In the data rows, 128 means zero.
Here are some rows, each followed by its group. Rows of different groups can look alike.
128 106 140 85 126 128 110 128 107 182 117 96 104 119 157 131 119 103 128 98 139 140 153 112 115 76 186 148 147 182 108 151 158 131 112 143 131 117 125 178 105 139 103 137 149 153 166 123 125 134 135 164 150 126 Z753
138 150 68 104 128 141 122 147 116 91 130 121 145 100 95 138 132 98 125 97 224 141 122 118 142 105 125 101 114 104 105 122 116 166 108 124 126 109 177 113 120 108 112 110 121 101 108 104 137 135 43 122 122 128 Z973
121 141 107 137 119 124 110 106 118 117 137 108 106 147 117 183 124 136 139 108 104 96 149 103 101 154 107 84 124 118 92 129 185 113 156 125 155 133 116 130 117 127 109 137 122 116 110 161 128 124 119 112 121 135 Z490
129 108 115 118 116 118 156 129 131 111 156 107 207 124 158 172 121 117 125 118 125 182 153 127 100 168 105 55 104 100 102 136 145 150 129 109 128 49 133 146 120 176 125 125 149 106 184 133 117 131 128 132 119 131 Z490
130 91 106 107 128 112 117 119 123 130 129 166 119 146 121 114 190 101 161 132 120 130 159 178 137 90 124 140 118 124 171 137 199 173 87 167 138 127 97 113 114 134 103 138 113 139 113 149 104 123 113 135 165 150 Z753
111 125 218 98 194 162 139 229 133 112 126 195 125 119 97 98 117 110 119 188 194 133 95 110 122 173 128 138 137 114 198 102 103 115 106 109 172 143 141 106 72 95 165 105 129 109 68 85 134 126 108 156 101 133 Z865
121 109 137 134 122 107 158 119 97 103 150 116 211 117 155 162 99 107 114 111 133 182 162 113 97 161 104 53 130 107 104 136 129 142 130 117 96 60 120 124 119 201 110 135 149 103 177 134 136 128 145 134 117 115 Z490
143 124 116 156 113 120 162 121 112 131 156 120 44 133 101 87 117 165 129 124 122 200 123 146 107 109 142 173 143 52 124 124 128 150 125 91 112 112 106 129 168 158 176 135 133 133 174 113 125 142 143 40 111 139 Z421
152 115 137 160 96 122 153 109 106 124 151 109 53 119 108 80 110 145 125 108 132 206 112 126 96 119 130 168 140 60 107 123 116 113 143 94 105 129 124 118 160 137 171 119 134 135 176 114 130 153 161 48 101 128 Z421
120 117 126 104 139 121 161 135 132 97 143 114 231 105 156 177 109 126 103 92 129 175 165 104 79 148 76 18 145 83 110 143 141 170 147 102 137 26 145 135 101 218 119 136 149 90 194 128 130 117 136 137 101 104 Z490
122 99 111 132 107 112 157 102 108 103 145 107 209 124 153 152 107 135 123 99 112 163 151 115 108 169 106 59 131 100 121 122 128 135 131 113 135 54 131 140 132 205 136 134 143 106 179 112 132 122 137 133 114 123 Z490
163 120 128 163 121 136 117 116 158 116 128 115 130 101 93 135 179 115 144 126 124 146 168 176 141 110 113 134 134 114 99 121 157 146 129 175 136 153 129 116 121 120 93 121 121 131 122 117 93 127 109 134 153 123 Z973
131 106 119 98 110 121 106 98 108 173 106 93 112 129 158 99 124 117 123 106 130 126 140 127 122 82 180 153 135 188 131 150 133 111 102 151 144 120 134 179 111 146 127 129 141 157 166 106 137 131 138 165 156 127 Z753
138 143 89 151 144 113 197 116 130 221 135 115 150 98 80 132 125 122 118 118 155 205 190 142 167 95 177 162 136 133 110 127 123 152 126 149 108 89 125 141 124 172 118 154 152 142 155 107 125 124 80 139 147 105 Z973
162 216 116 168 117 137 104 125 134 132 143 116 140 154 92 53 132 219 159 110 105 139 100 151 82 104 116 129 78 90 121 135 145 134 177 83 144 147 138 110 121 104 211 143 139 131 123 128 141 106 131 90 100 161 Z421
146 122 110 137 100 137 144 123 150 129 139 111 44 134 109 81 132 184 129 126 95 183 106 127 100 125 139 161 128 77 118 125 130 108 145 92 128 125 134 119 167 148 171 111 128 148 179 108 134 144 145 49 104 131 Z421
139 119 110 181 104 130 103 118 103 125 133 143 117 137 116 131 110 94 118 131 107 115 146 136 141 166 120 132 94 133 130 124 128 153 149 169 86 143 109 126 139 90 112 125 120 140 97 153 119 126 122 110 142 151 Z665
150 142 147 193 122 118 119 104 142 113 134 121 126 101 95 142 157 123 150 121 128 137 168 168 160 112 131 132 125 131 100 127 128 139 135 191 105 151 88 97 125 129 97 129 109 130 106 115 128 136 115 128 153 129 Z973
127 80 125 123 105 113 169 124 130 97 158 135 212 124 163 156 114 125 110 102 140 170 160 123 108 143 103 56 129 102 118 112 140 145 133 96 108 57 115 140 116 197 119 122 147 96 190 134 112 126 131 132 113 120 Z490
94 103 170 122 108 126 228 139 114 132 106 94 152 123 106 98 115 145 119 127 123 159 86 107 120 135 163 170 112 148 128 96 122 81 116 144 147 110 148 101 80 154 167 147 148 97 99 95 124 129 114 185 111 122 Z865
106 124 98 170 108 122 126 110 104 120 107 159 121 142 129 108 103 168 153 113 118 111 72 172 127 147 95 144 109 121 199 88 103 106 113 131 226 183 131 107 113 120 201 128 113 103 108 78 138 131 135 155 111 119 Z865
105 140 123 110 124 111 156 112 127 105 160 111 213 123 153 156 120 123 118 112 119 157 169 114 126 159 113 54 134 106 104 127 141 153 124 117 105 57 114 135 138 205 121 165 143 112 177 123 133 120 143 126 122 105 Z490
133 64 144 92 137 111 102 159 128 115 140 232 121 119 157 115 138 89 136 131 204 121 112 152 143 86 143 136 149 134 167 128 116 151 83 111 110 135 93 145 123 77 124 90 127 111 98 188 134 141 140 134 123 113 Z753
110 120 244 95 212 183 109 240 142 115 134 226 125 135 105 99 134 113 121 215 199 109 118 105 145 186 142 130 96 134 247 96 112 126 108 118 170 139 117 105 86 95 154 88 115 140 90 55 132 138 102 142 110 165 Z865
147 110 131 145 92 130 148 111 102 110 171 108 45 123 135 85 126 168 136 121 122 184 121 151 113 121 134 166 159 73 110 109 137 119 126 86 90 137 109 136 175 148 176 134 148 137 173 134 137 145 181 46 105 131 Z421
145 87 94 89 123 114 105 134 143 120 123 153 126 131 125 126 180 89 161 116 121 146 128 144 100 83 121 127 107 118 147 155 172 126 119 161 173 156 155 119 103 99 100 133 148 131 121 153 119 128 120 149 156 135 Z753
130 107 143 111 134 130 149 148 141 105 164 120 207 123 144 163 124 128 118 121 132 170 165 104 99 163 106 52 104 104 127 137 149 133 142 112 137 56 131 134 104 195 122 128 148 124 181 102 126 124 115 134 113 151 Z490
138 137 55 97 128 149 116 164 134 107 136 126 129 103 82 134 136 110 133 117 215 148 114 129 140 106 139 127 108 118 93 124 113 132 111 120 125 140 196 115 127 86 117 97 126 110 101 113 126 140 32 128 113 117 Z973
99 112 95 152 120 137 129 105 100 112 110 150 125 145 110 91 103 161 143 119 107 121 95 160 128 135 122 137 115 123 204 95 123 142 103 148 225 148 139 97 110 119 192 135 111 102 91 85 121 117 123 150 121 114 Z865
96 118 76 160 93 132 124 108 103 101 115 149 120 151 101 101 91 173 138 108 146 103 93 168 126 128 120 138 113 121 188 91 108 151 110 127 212 145 123 109 103 111 202 130 108 97 96 80 126 120 96 153 109 126 Z865
129 114 111 98 117 104 98 108 123 116 137 163 128 137 139 103 200 85 164 118 121 112 152 195 154 97 128 137 130 134 160 134 206 149 76 165 116 150 101 118 138 119 117 149 111 133 110 149 112 117 144 137 161 133 Z753
162 128 151 198 128 111 118 129 162 92 143 126 128 88 94 148 168 122 156 126 129 136 173 213 148 114 118 141 148 116 93 120 140 157 115 170 104 151 81 134 128 121 106 125 115 111 114 113 99 125 121 132 151 135 Z973
149 143 134 171 132 134 115 117 156 125 133 112 111 93 87 163 160 147 144 103 121 129 166 151 152 108 133 127 140 124 91 127 151 153 142 179 133 144 107 111 117 124 101 133 116 136 109 118 126 131 105 133 143 129 Z973
140 104 146 79 123 130 102 154 141 172 135 114 112 118 151 111 136 102 125 130 153 140 160 126 121 89 178 154 117 181 130 158 154 117 108 142 132 122 124 179 92 134 114 126 141 176 163 98 120 126 119 164 157 150 Z753
105 116 170 142 95 98 225 143 118 143 102 110 149 118 130 110 114 151 125 121 141 147 67 121 120 147 134 177 120 139 117 91 101 43 125 119 141 144 140 113 83 153 172 139 150 95 121 89 142 139 126 188 108 115 Z865
152 113 90 167 120 105 192 121 137 206 141 101 140 103 79 133 139 116 128 109 159 188 194 147 167 116 166 166 122 134 110 120 121 119 123 150 121 63 114 162 133 173 106 124 157 144 148 97 116 144 61 117 153 124 Z973
105 122 223 101 194 155 113 228 113 118 118 222 122 124 135 107 119 107 131 207 192 103 90 119 137 174 113 135 110 129 225 91 105 107 98 105 172 175 132 105 102 99 150 105 121 116 97 70 136 133 128 149 112 139 Z865
132 109 159 110 105 111 120 115 100 165 124 103 122 120 164 108 128 80 130 119 150 149 159 135 131 89 181 159 131 183 114 146 138 119 100 151 90 121 104 165 111 146 103 125 139 153 165 119 131 146 146 161 159 127 Z753
147 151 78 101 108 146 108 151 115 108 141 105 120 108 102 121 128 78 124 124 238 129 130 133 155 105 141 137 121 114 79 112 117 153 98 120 109 148 187 133 125 89 109 98 117 111 110 104 115 136 48 126 131 119 Z973
130 116 138 84 117 126 102 130 122 168 126 85 104 116 173 108 125 93 122 131 143 129 159 145 131 71 185 162 130 186 108 143 152 137 88 142 108 126 127 190 104 151 107 136 140 154 168 116 112 131 135 165 164 129 Z753
118 112 133 117 120 121 161 118 106 114 151 102 198 129 154 179 111 127 123 95 116 163 165 96 109 165 115 50 138 105 102 126 152 148 139 113 122 50 114 132 123 200 110 139 148 110 182 121 129 137 131 129 115 124 Z490
97 130 245 96 225 184 109 230 130 100 119 208 125 114 95 109 111 114 117 213 183 115 119 97 120 161 137 126 139 125 209 106 99 152 115 125 184 141 121 110 86 91 141 115 125 122 83 78 128 130 120 150 98 120 Z865
124 114 163 140 108 109 133 99 107 176 84 108 143 132 192 151 113 118 117 114 115 124 75 104 150 127 101 150 129 178 122 158 90 54 146 122 113 160 117 107 158 134 104 133 99 161 177 114 143 133 174 162 141 131 Z968
122 145 117 138 114 125 103 110 202 127 78 120 117 146 171 182 132 164 114 125 102 91 66 124 142 116 93 127 82 137 140 152 65 108 163 109 129 175 138 93 128 116 105 137 123 147 131 146 160 124 153 152 139 139 Z968
127 114 172 138 121 110 135 119 129 160 88 113 145 116 188 159 117 133 113 128 108 108 79 120 139 121 86 153 149 171 109 163 89 71 141 110 121 164 113 131 150 128 106 140 102 153 183 119 126 123 178 171 140 124 Z968
120 138 108 132 120 136 110 111 113 96 155 122 132 152 140 193 125 142 139 103 104 121 153 123 121 168 103 59 131 99 103 116 190 169 149 124 126 114 98 109 117 161 112 144 119 117 128 162 133 132 129 116 121 133 Z490
124 100 146 104 117 122 138 121 119 171 93 111 149 116 192 155 118 124 116 127 107 117 74 113 142 114 92 151 137 168 112 165 105 71 137 116 129 168 150 119 154 128 104 141 107 166 180 128 122 117 174 171 138 116 Z968
135 133 113 179 123 135 101 103 107 123 113 124 112 142 93 125 109 95 112 102 97 87 148 86 108 137 115 119 111 143 146 137 128 113 174 182 137 131 128 132 127 104 99 133 122 129 88 127 131 123 110 98 140 145 Z665
121 96 129 116 116 129 171 107 144 103 152 117 210 131 149 164 112 141 111 99 123 167 157 73 96 131 108 49 114 104 114 128 136 136 163 123 149 56 134 119 107 195 114 126 144 107 187 115 118 135 115 134 115 128 Z490
95 108 184 144 101 116 218 137 106 144 106 102 139 127 117 116 109 159 112 99 142 141 95 122 138 155 167 170 145 147 117 86 115 88 108 120 115 102 114 115 92 163 168 137 149 103 105 100 144 137 128 181 105 115 Z865
126 122 135 107 195 164 101 217 129 98 125 182 128 114 98 126 118 99 123 179 78 103 124 107 114 163 131 122 174 136 150 130 107 144 128 134 115 143 161 155 165 93 106 105 124 104 91 144 118 125 121 116 110 102 Z665
123 112 130 82 124 124 107 126 135 167 107 95 113 129 158 125 128 110 123 122 133 143 136 101 113 64 194 149 106 184 119 157 120 110 123 152 137 126 153 169 102 142 98 145 173 158 164 119 146 136 126 165 160 122 Z753
128 137 107 108 181 150 109 216 140 115 128 174 120 110 99 119 118 88 120 164 94 88 123 108 118 172 119 123 161 140 142 131 107 111 125 121 127 128 173 175 166 90 114 89 126 103 81 149 128 128 116 103 115 96 Z665
131 136 116 186 139 135 119 107 90 135 124 143 118 154 90 129 106 96 108 117 104 123 160 106 122 133 122 130 121 124 161 135 126 164 158 180 116 135 107 112 127 124 101 135 116 125 102 128 122 121 104 109 148 152 Z665
131 83 124 107 111 118 100 95 110 123 119 153 120 145 129 109 182 91 168 118 112 127 145 147 128 98 130 129 107 141 163 140 191 132 107 186 137 142 108 91 118 117 93 133 109 143 109 144 122 128 133 137 165 148 Z753
161 168 122 170 103 116 113 109 151 109 157 143 127 159 114 65 144 211 160 108 117 123 111 172 120 98 123 136 92 101 138 105 146 140 157 88 108 142 104 107 132 116 196 114 119 125 119 137 122 133 130 85 102 170 Z421
124 121 122 144 101 110 135 124 124 148 112 101 125 128 128 126 122 117 116 115 86 39 145 66 132 144 134 146 114 184 113 129 108 34 159 161 153 110 151 208 166 129 98 142 142 154 127 92 143 120 115 98 146 133 Z665
112 118 126 122 144 118 174 119 120 121 142 115 205 130 134 168 110 133 111 122 119 175 172 101 97 142 109 54 123 99 122 135 139 170 147 118 137 40 118 127 110 217 113 144 146 103 185 121 127 123 117 132 120 128 Z490
135 132 101 149 109 117 133 112 209 112 91 96 120 145 144 166 138 151 109 103 108 120 67 147 141 128 113 140 99 122 128 154 73 116 146 104 102 138 130 103 114 117 126 130 137 132 102 156 144 118 136 153 137 149 Z968
128 112 129 166 108 122 144 116 110 139 126 92 131 131 105 119 106 88 124 106 88 76 165 65 128 151 164 144 122 183 118 135 106 56 161 174 132 76 124 202 172 123 96 139 142 147 116 97 136 132 114 90 145 132 Z665
131 105 114 155 109 111 146 144 108 119 136 105 138 119 123 114 120 79 126 125 92 67 164 131 134 153 156 151 121 186 119 133 133 78 121 154 108 86 133 227 182 126 104 137 142 132 114 109 116 121 131 97 143 135 Z665
156 206 118 180 105 103 105 112 143 109 144 118 116 153 106 66 151 196 166 114 112 97 119 185 115 128 117 137 96 107 125 119 147 119 144 87 108 126 105 133 146 117 192 123 118 125 106 130 140 124 142 72 115 168 Z421
103 111 162 146 98 102 228 142 134 129 120 87 145 113 98 104 117 141 132 105 136 142 94 114 120 147 157 177 128 137 111 97 104 48 124 130 153 89 122 137 88 145 176 136 151 94 90 87 129 141 102 165 108 116 Z865
128 109 136 171 105 105 140 129 98 133 136 103 134 119 112 117 105 81 128 108 99 77 167 99 137 153 163 149 125 181 117 132 111 66 142 163 103 79 111 215 181 128 102 137 142 135 109 104 136 131 125 93 143 134 Z665
117 156 98 133 128 131 101 100 214 128 88 112 125 147 149 166 126 156 96 117 108 98 94 137 155 119 112 128 114 128 141 149 73 146 145 108 106 141 126 106 138 114 115 153 138 150 116 154 139 107 150 140 143 112 Z968
133 122 152 146 83 85 169 111 128 161 92 105 147 124 199 148 131 129 112 108 122 109 58 151 160 144 90 169 137 168 100 150 93 42 117 91 75 167 111 128 150 144 129 122 94 145 168 128 144 123 182 176 141 143 Z968
100 136 173 141 101 122 218 134 126 133 110 79 141 128 126 98 115 143 108 127 143 149 92 141 129 145 170 180 116 153 118 86 110 85 106 126 118 115 130 129 79 162 173 131 147 100 112 89 124 144 123 186 114 120 Z865
124 105 118 78 122 124 90 104 127 132 94 155 113 143 143 121 194 123 159 128 103 99 120 124 114 78 103 121 94 145 161 151 191 109 122 183 187 177 153 92 101 115 93 143 107 155 124 140 137 118 128 147 156 142 Z753
121 128 195 95 182 162 113 105 88 98 168 114 129 118 192 149 128 100 128 140 141 109 124 129 160 151 109 131 246 138 147 129 111 132 101 97 79 145 86 117 165 103 120 108 135 106 102 199 121 136 215 137 117 112 Z968
142 117 88 169 110 103 186 103 104 214 134 115 143 112 90 121 122 138 124 110 153 192 184 154 185 113 180 164 127 144 122 124 104 144 106 150 111 85 118 139 135 186 128 127 134 151 154 97 145 125 84 135 154 123 Z973
128 102 117 85 119 128 95 112 132 119 123 140 111 137 147 107 189 105 147 136 119 100 146 167 138 82 131 135 110 144 151 134 197 154 88 171 135 148 128 119 106 126 103 131 110 142 113 145 104 120 132 145 164 143 Z753
128 126 73 94 113 149 113 145 120 102 135 142 123 109 90 130 117 114 118 115 238 125 119 102 147 69 142 122 109 129 97 122 104 148 126 128 127 145 183 108 115 84 110 111 119 112 99 125 138 126 40 129 115 114 Z973
119 98 142 109 114 127 165 114 115 97 144 109 214 128 161 154 134 113 125 125 109 158 164 116 110 160 110 56 113 107 115 116 158 147 123 122 113 56 134 124 131 207 107 131 136 106 182 123 116 129 142 133 122 134 Z490
97 127 98 165 115 122 129 112 113 103 123 156 140 135 119 109 98 167 148 95 119 114 105 171 134 153 107 112 130 102 210 93 109 166 106 136 213 112 103 102 111 147 202 135 106 93 99 79 138 122 126 144 115 117 Z865
154 131 136 162 125 135 124 112 162 117 125 116 127 93 93 140 174 132 139 131 119 129 171 171 147 101 116 132 124 121 97 125 150 146 129 186 135 154 131 105 116 125 93 123 112 131 116 116 108 121 111 138 149 124 Z973
145 139 119 131 114 149 138 108 134 125 139 77 35 126 117 82 115 169 112 122 115 180 110 113 86 98 141 165 132 68 105 130 124 128 145 101 144 132 156 135 146 145 170 128 134 145 178 101 119 142 145 52 102 130 Z421
120 119 124 126 135 117 179 125 118 112 154 115 205 128 135 169 112 121 124 122 117 189 174 115 98 152 113 58 124 96 118 130 142 169 135 116 126 40 114 136 115 213 115 140 142 103 182 119 121 130 117 130 118 130 Z490
137 108 140 143 119 111 155 138 114 78 161 109 210 122 150 165 117 99 135 117 115 190 165 149 93 172 102 59 140 102 104 128 148 152 121 107 108 56 100 160 134 191 114 138 148 97 187 118 108 132 144 130 121 131 Z490
116 107 223 104 184 160 113 236 132 117 137 224 125 120 126 105 127 94 135 216 202 119 112 165 150 192 137 141 107 125 218 88 114 153 77 99 139 137 106 124 107 80 162 83 115 112 87 90 117 141 129 143 102 151 Z865
135 110 147 143 96 93 148 125 130 149 112 121 169 111 213 161 127 120 126 98 131 117 83 166 167 153 71 138 144 146 122 146 100 90 108 85 83 129 93 137 167 159 121 122 100 145 192 114 121 133 181 158 140 136 Z968
Which 4 groups are nearest to each row below, nearest first, going by the distance to the centre of the group?
129 121 113 157 105 122 132 141 119 127 132 87 121 122 131 116 112 89 111 126 108 60 165 137 140 155 158 157 126 186 109 119 124 86 120 142 88 86 127 250 169 135 110 136 150 142 123 112 111 129 124 97 145 126: Z665 Z753 Z973 Z968
120 151 125 152 108 141 109 115 95 117 151 122 135 159 132 165 124 161 140 111 108 111 140 132 121 158 121 90 104 116 98 122 186 143 145 114 118 152 105 111 128 139 134 146 126 114 122 154 141 116 132 120 117 142: Z490 Z665 Z973 Z421
114 145 141 87 144 133 100 146 116 119 115 151 133 119 160 161 119 108 128 226 144 119 93 117 114 182 93 94 83 114 93 122 111 112 117 99 133 182 184 116 122 78 117 107 121 115 114 195 144 127 151 134 101 112: Z968 Z865 Z665 Z753
153 141 125 178 145 125 134 121 167 136 133 121 119 99 69 151 159 133 147 124 120 159 177 162 136 93 123 138 134 108 110 135 141 164 149 178 154 136 103 111 106 129 103 134 113 121 115 107 109 121 82 130 150 139: Z973 Z753 Z665 Z421
131 101 121 172 124 134 113 115 102 109 146 160 126 133 106 130 94 102 119 102 115 118 143 90 123 103 126 121 114 135 147 135 121 143 170 179 122 152 116 111 124 100 113 133 115 119 95 135 121 123 112 117 130 142: Z665 Z973 Z753 Z865
134 85 87 82 127 133 98 129 157 133 117 159 120 146 120 113 196 111 155 119 98 137 136 151 114 92 121 125 110 136 161 152 206 127 113 167 175 140 147 104 107 112 105 117 121 144 120 147 102 127 109 142 157 138: Z753 Z973 Z665 Z865
126 127 173 90 184 161 109 127 119 112 126 112 127 117 170 158 108 101 116 137 141 124 103 94 129 136 109 125 212 123 141 148 77 125 121 92 120 147 133 115 149 91 107 112 152 110 103 184 132 122 190 141 119 107: Z968 Z665 Z753 Z865
111 140 143 113 123 117 134 97 140 188 84 110 146 121 187 151 120 140 100 122 109 99 80 97 156 118 96 148 150 170 112 158 91 65 151 109 121 166 130 118 154 134 113 162 105 172 184 125 138 117 178 166 139 100: Z968 Z753 Z665 Z973
130 103 142 89 122 123 115 117 109 160 145 91 118 115 176 118 137 104 132 117 142 133 163 137 128 77 175 160 146 180 116 141 152 114 96 142 110 127 114 179 113 147 113 134 162 148 165 130 122 136 149 164 154 134: Z753 Z973 Z968 Z665
126 123 129 111 193 159 104 220 126 96 129 179 125 118 100 126 115 94 128 173 79 110 122 112 120 165 135 124 175 133 147 130 108 142 123 138 116 144 152 157 170 92 106 104 127 109 89 137 120 129 122 113 118 102: Z665 Z865 Z973 Z753
131 110 165 117 99 105 108 122 116 146 135 103 116 134 170 104 149 90 136 134 139 119 169 167 161 107 182 168 142 185 109 129 149 136 74 148 76 115 71 182 138 155 97 132 137 159 166 113 109 139 150 148 181 130: Z753 Z973 Z665 Z968
Which 3 groups are nearest to each row below, nearest first, going by the average distance to the group's rows?
130 71 143 71 154 122 100 152 143 131 125 221 120 116 140 118 133 103 119 133 196 123 112 98 117 68 132 125 153 128 158 144 109 146 117 121 155 135 129 130 93 68 116 92 130 119 105 189 135 137 123 144 119 100: Z753 Z973 Z665
107 109 131 127 98 133 151 129 118 87 155 115 171 114 157 151 113 143 108 121 122 162 154 127 113 160 101 60 109 81 108 128 139 159 120 106 107 69 119 131 138 213 131 157 138 105 184 125 146 107 147 100 114 118: Z490 Z421 Z973
164 97 85 156 115 105 198 131 139 233 147 114 143 94 86 144 131 113 134 123 161 217 187 150 162 110 167 169 111 117 100 128 122 151 126 142 125 79 124 140 120 147 117 114 148 139 158 111 106 135 61 139 149 135: Z973 Z753 Z490
Which 3 other groups have their centres nearest to the centre of group Z753, nearest first?
Z973 Z665 Z968
Which 3 groups are nearest to each row below, nearest first, going by the distance to the group's nearest row?
142 105 79 157 110 108 185 107 110 222 136 112 139 105 83 123 114 140 127 111 147 198 184 132 173 111 177 162 132 137 113 124 106 148 120 153 130 83 125 137 129 177 125 134 141 156 149 98 142 119 75 134 148 120: Z973 Z753 Z665
Which 3 other groups have their centres nearest to the centre of group Z665, nearest first?
Z973 Z753 Z968
Group Z968 spreads out most along one direction. Which 3 other groups' directions of most spread are closest to that one, closest first?
Z421 Z490 Z753
Which 4 groups are nearest to each row below, nearest first, going by the distance to the group's nearest row?
144 208 119 169 132 114 123 119 131 129 156 135 120 157 89 78 135 210 170 130 104 138 127 168 116 102 131 136 97 94 136 130 144 173 157 101 114 127 98 102 128 130 195 142 110 131 111 129 144 121 122 86 106 172: Z421 Z973 Z665 Z865
143 158 124 161 138 125 117 98 180 130 131 113 126 95 84 139 169 142 136 121 114 122 172 143 162 95 122 129 145 113 95 124 137 145 146 190 144 151 113 104 122 123 105 155 119 135 112 109 119 111 104 129 152 107: Z973 Z665 Z490 Z753
137 230 126 88 222 112 100 106 112 137 117 132 94 131 101 102 109 109 120 119 131 129 118 67 106 124 124 116 255 87 114 126 121 143 140 97 142 135 165 107 154 87 137 132 134 126 108 151 124 139 163 94 101 73: Z665 Z968 Z490 Z421
125 115 155 133 85 94 159 105 136 167 94 98 141 125 193 147 127 144 111 112 113 98 62 124 167 140 94 164 138 165 94 152 86 43 128 108 89 162 120 116 147 149 123 139 100 163 160 124 145 116 169 170 145 131: Z968 Z865 Z753 Z665
102 115 84 167 106 122 123 126 117 111 113 152 122 139 113 110 84 168 147 117 123 130 86 173 129 145 127 142 104 120 200 89 83 135 109 128 206 152 136 116 110 118 198 138 143 99 91 94 145 127 125 152 110 109: Z865 Z421 Z968 Z665
Group Z421 spreads out most along one direction. Which 3 other groups' directions of most spread are closest to that one, closest first?
Z968 Z753 Z490
Group Z665 spreads out most along one direction. Which 3 other groups' directions of most spread are closest to that one, closest first?
Z865 Z753 Z973
Which 4 groups are nearest to each row below, nearest first, going by the average distance to the group's rows?
152 100 108 136 140 119 186 153 142 227 150 130 142 98 71 136 127 133 119 129 168 205 197 116 163 101 171 158 114 131 120 137 119 145 135 151 132 83 129 133 105 166 111 127 150 165 152 86 120 119 49 139 151 140: Z973 Z753 Z490 Z665
146 133 126 159 117 129 119 114 190 135 134 117 114 88 94 155 166 153 144 142 119 120 166 154 163 114 122 130 108 121 76 128 129 155 151 184 136 144 113 105 113 106 103 124 113 156 109 129 123 122 95 132 153 120: Z973 Z753 Z665 Z968
126 134 101 99 202 163 120 216 129 136 131 182 123 127 83 121 109 96 116 172 89 132 132 89 113 157 131 122 171 117 156 138 109 159 133 134 141 126 175 148 151 102 110 99 130 110 96 142 118 126 92 110 115 100: Z665 Z973 Z753 Z865
Which 3 groups are nearest to each row below, nearest first, going by the distance to the centre of the group?
136 95 106 93 131 128 105 112 142 105 119 154 142 137 135 122 194 103 157 101 114 131 142 158 110 94 104 101 119 118 169 145 203 161 107 168 164 111 127 114 98 135 106 135 122 131 126 143 113 128 124 139 154 146: Z753 Z973 Z490
Group Z865 spreads out most along one direction. Which 3 other groups' directions of most spread are closest to that one, closest first?
Z665 Z973 Z753
Group Z753 spreads out most along one direction. Which 3 other groups' directions of most spread are closest to that one, closest first?
Z665 Z421 Z490
